(in the rows, 128 means zero)
Each path below is one point turned by a fixed rotation once a step. After each direction that follows a path, write how fast that rotation turns it, in degrees each step (0 if it stays still).
Each turn is a multiple of 5 degrees from 10 to 175, or 0.
Each row of a path follows its step; steps can be skipped.
path 1
step 1: [128 131 131 137 114 130 134 124 134 106 120 132 130 137 129 139 140 126
 130 138 127 117 108 134 134 131 139 114 142 120 139 134 125 141 127 121
 131 145 134 134 140 130 130 123 126 134 120 127 128 129 128 121 121 125
 133 127 126 134 140 129 123 122 136 138 125 122 130 119 130 126 129 124
 124 133 121 137 131 133 127 143 124 125 134 133 125 128]
step 9: [137 132 140 127 121 140 127 130 137 120 127 125 128 109 130 124 132 136
 128 129 120 133 123 116 127 129 134 124 109 122 140 120 116 124 120 124
 130 122 128 119 116 132 132 121 133 126 135 133 125 147 131 137 129 121
 133 125 133 122 121 118 141 133 125 112 141 124 121 129 124 125 120 124
 134 126 122 125 139 128 130 131 111 126 139 121 129 124]
step 11: [127 121 138 122 131 144 127 134 128 132 124 122 115 127 119 119 120 127
 139 130 119 137 123 135 129 116 112 132 127 130 125 117 136 136 129 127
 116 126 127 136 141 125 133 123 135 125 131 127 124 139 133 132 127 131
 134 115 113 139 129 128 117 126 140 121 130 130 127 129 129 143 141 131
 126 116 134 133 119 141 114 127 131 129 141 124 133 124]
step 16: [120 138 128 137 129 134 117 130 121 121 118 124 121 126 135 133 108 130
 128 125 127 124 126 153 141 140 124 132 133 131 123 121 126 129 131 133
 131 122 130 124 146 146 125 129 118 119 135 116 131 133 140 125 134 128
 131 123 131 122 130 128 120 112 130 126 122 125 125 130 124 114 124 125
 128 122 121 136 129 117 118 124 125 127 122 121 136 130]
step 26: [124 132 116 114 119 140 137 135 143 118 120 138 126 133 121 134 133 124
 131 139 131 121 130 125 113 122 129 131 137 122 115 118 134 127 119 114
 119 121 143 132 114 140 125 119 124 130 138 132 126 142 128 131 132 125
 139 130 131 130 123 127 135 131 126 133 140 135 131 125 126 119 129 132
 132 124 133 127 131 124 119 138 116 119 127 123 124 117]
step 30: [140 140 136 130 138 115 130 118 122 123 130 124 126 125 137 126 135 129
 136 132 130 135 131 130 136 123 127 121 117 124 125 131 126 132 142 137
 125 132 123 126 124 143 118 144 125 131 137 127 126 136 142 135 124 130
 120 135 120 129 133 116 126 118 120 130 123 150 123 133 123 123 140 135
 145 113 132 125 128 126 121 130 133 120 126 123 131 137]
step 31: [139 135 125 119 141 132 125 131 118 122 141 144 132 140 118 129 120 138
 134 133 122 121 134 136 126 132 126 134 129 123 134 123 125 117 138 140
 138 124 138 130 125 138 132 131 144 123 138 127 141 143 119 137 121 139
 125 123 119 131 121 128 127 128 128 138 131 119 124 127 121 136 125 121
 125 125 115 123 137 129 126 128 122 119 125 129 117 131]
step 33: [119 139 116 139 125 135 127 126 121 142 134 116 120 131 150 141 122 128
 129 130 130 124 134 136 129 128 134 137 128 109 120 133 123 132 138 131
 131 121 131 129 135 126 127 133 128 134 120 124 130 128 119 122 126 137
 133 131 120 151 132 132 123 117 131 126 120 121 139 121 122 125 130 138
 135 121 126 138 124 130 116 133 133 136 122 132 128 122]
[128 129 131 126 127 133 128 124 130 129 128 129 127 128 127 127 129 128
 128 126 132 128 132 130 127 127 129 126 124 128 129 127 130 130 129 131
 130 130 127 128 128 129 131 128 130 126 128 129 127 128 125 126 130 126
 129 127 128 132 126 127 128 127 126 129 129 127 130 127 129 130 129 128
 127 129 124 128 127 127 128 129 127 127 130 126 125 131]	130
[127 130 126 127 129 125 129 126 129 131 130 128 129 130 128 129 129 128
 125 132 127 126 128 127 126 129 127 128 127 125 125 129 128 127 126 126
 127 128 128 126 128 128 132 126 130 130 129 127 131 128 129 127 128 128
 128 127 130 126 128 128 127 125 127 125 126 126 130 126 129 127 127 129
 127 129 127 126 131 132 127 131 127 124 129 126 130 130]	60
[126 128 127 129 125 128 125 131 131 132 128 129 128 127 133 130 128 130
 128 127 128 127 129 127 126 128 130 129 128 130 128 126 129 129 126 128
 126 125 128 125 128 130 126 127 127 127 131 126 127 128 127 126 129 122
 126 129 129 126 126 126 127 127 127 128 129 129 127 128 125 126 125 129
 125 126 128 127 128 127 130 127 125 128 125 128 129 128]	110
[132 125 125 129 128 131 128 126 128 128 130 128 131 129 130 127 130 125
 128 129 130 124 130 129 127 131 128 130 129 125 127 129 128 126 127 127
 126 127 132 130 128 131 129 125 127 127 128 128 131 125 128 128 127 127
 131 130 127 131 128 129 127 129 124 130 128 126 127 127 126 128 127 128
 132 126 131 127 129 127 130 128 127 130 128 128 126 128]	155
[128 130 128 128 128 130 130 129 129 127 130 129 130 124 129 129 127 128
 129 129 129 132 129 126 128 128 129 127 130 127 126 130 128 126 129 132
 131 126 129 129 125 124 130 127 129 127 129 125 128 128 128 126 127 128
 123 134 129 131 129 128 129 127 129 128 123 129 130 130 127 128 128 131
 129 129 130 129 129 127 128 126 129 126 129 128 126 129]	140
